Small tables with named rows and columns. After each table, cells are looked up by row and column.

Table siboz
cols = guneko, rak, nad, zoz, nufa, nenad, tarunut, rul, nugeben, lumon
zolugi: [116, 201, 211, 158, 152, 126, 114, 156, 128, 152]
tib: [138, 156, 165, 134, 140, 154, 139, 139, 140, 155]
nol: [172, 152, 178, 142, 180, 134, 163, 171, 162, 133]
defe: [153, 144, 216, 102, 174, 135, 144, 156, 133, 140]
pir: [131, 180, 217, 131, 167, 127, 126, 158, 127, 144]
filet: [126, 159, 116, 191, 122, 160, 128, 138, 147, 173]
bimev: [149, 148, 99, 183, 144, 145, 149, 158, 162, 153]
zom: [166, 157, 148, 135, 171, 139, 163, 168, 158, 140]
zop: [153, 139, 163, 116, 155, 147, 143, 148, 145, 144]
puv: [118, 112, 138, 62, 118, 181, 113, 111, 109, 184]
geg: [110, 166, 127, 180, 117, 163, 111, 135, 140, 175]
zut: [151, 122, 183, 134, 148, 154, 141, 139, 139, 150]
buru: [154, 157, 178, 130, 164, 139, 151, 157, 146, 144]

nugeben of zut = 139
nufa of tib = 140
nenad of puv = 181
nufa of nol = 180
nad of zom = 148
rul of zut = 139
nufa of zut = 148
rul of geg = 135
zoz of nol = 142
nufa of bimev = 144
nugeben of zolugi = 128
guneko of geg = 110
rak of buru = 157
rak of zom = 157
nenad of zom = 139
nad of zut = 183

lipu
         legabos  tos  mapul  pobor  tum  naba  gigo  midota
mol           72  134     73    122  194    96   215      66
kul           79   81     80     80   75    87    84      86
mus           81   77     78     80   77    81    78      85
mes           78   73     80     81   66    79    84      90
muz           62   65     70     76   32    83    85     110
beguzit       86   85     86     86   87    80    80      81

mol, mapul: 73
kul, tos: 81
mus, naba: 81
mes, tum: 66
muz, pobor: 76
kul, tum: 75
mes, tos: 73
kul, naba: 87
kul, pobor: 80
mes, midota: 90
kul, mapul: 80

rataf:
|  | zaz | ruzepo | mik | rin | kudisu | dep | likim | nivum | bapeti |
|---|---|---|---|---|---|---|---|---|---|
| daf | 133 | 57 | 21 | 58 | 67 | 146 | 104 | 66 | 91 |
| firipu | 115 | 74 | 77 | 76 | 81 | 127 | 94 | 87 | 88 |
| zedafa | 45 | 43 | 132 | 73 | 87 | 132 | 98 | 94 | 43 |
| fuf | 116 | 52 | 74 | 63 | 68 | 135 | 80 | 79 | 73 |
| loripar | 51 | 68 | 160 | 90 | 104 | 108 | 76 | 105 | 53 |
| funafu | 100 | 68 | 74 | 68 | 72 | 148 | 110 | 93 | 82 |
| nad | 59 | 65 | 109 | 82 | 94 | 128 | 114 | 96 | 61 |
| big | 64 | 72 | 86 | 122 | 136 | 61 | 221 | 52 | 84 |

nad, zaz: 59
daf, zaz: 133
fuf, rin: 63
daf, bapeti: 91
nad, dep: 128
daf, rin: 58
funafu, mik: 74
funafu, likim: 110

Table bubupa
,bevabiv,datel,gipa,ziz,resito,kemuti,sava,paf,metas,limi
luf,54,55,53,57,55,55,55,52,52,54
bisur,28,67,91,52,59,98,76,63,50,71
datumek,59,51,43,58,49,46,51,47,61,52
pigo,42,57,93,39,45,91,75,65,18,64
val,24,87,63,51,76,75,70,69,34,79
nipef,72,74,71,62,51,91,64,57,16,53
fuz,85,82,80,62,67,90,43,47,31,61
mub,33,81,65,71,53,52,48,84,31,86
rorud,40,62,76,81,49,50,45,90,30,81

nipef, bevabiv: 72
pigo, ziz: 39
luf, datel: 55
rorud, kemuti: 50
datumek, sava: 51
datumek, bevabiv: 59
bisur, datel: 67
rorud, ziz: 81
val, ziz: 51
val, sava: 70
bisur, ziz: 52
rorud, datel: 62
mub, gipa: 65
fuz, paf: 47
fuz, sava: 43
luf, paf: 52
pigo, kemuti: 91
nipef, gipa: 71
val, bevabiv: 24
fuz, limi: 61
Which row has the largest metas? datumek

zif:
cols = sed, kiroveb, bal, nikosog, dar, fud, nopoduz
fekevi: [58, 58, 65, 58, 52, 57, 59]
batepir: [65, 54, 68, 54, 48, 56, 61]
perupi: [66, 57, 58, 59, 59, 61, 56]
rez: [93, 60, 44, 50, 71, 55, 64]
zanoz: [56, 28, 94, 45, 22, 34, 97]

fud of perupi = 61
nopoduz of perupi = 56
dar of rez = 71
nikosog of perupi = 59
nopoduz of fekevi = 59
sed of fekevi = 58
nopoduz of zanoz = 97
dar of fekevi = 52
sed of perupi = 66
nopoduz of rez = 64
dar of perupi = 59
sed of zanoz = 56
dar of batepir = 48
fud of fekevi = 57
fud of rez = 55

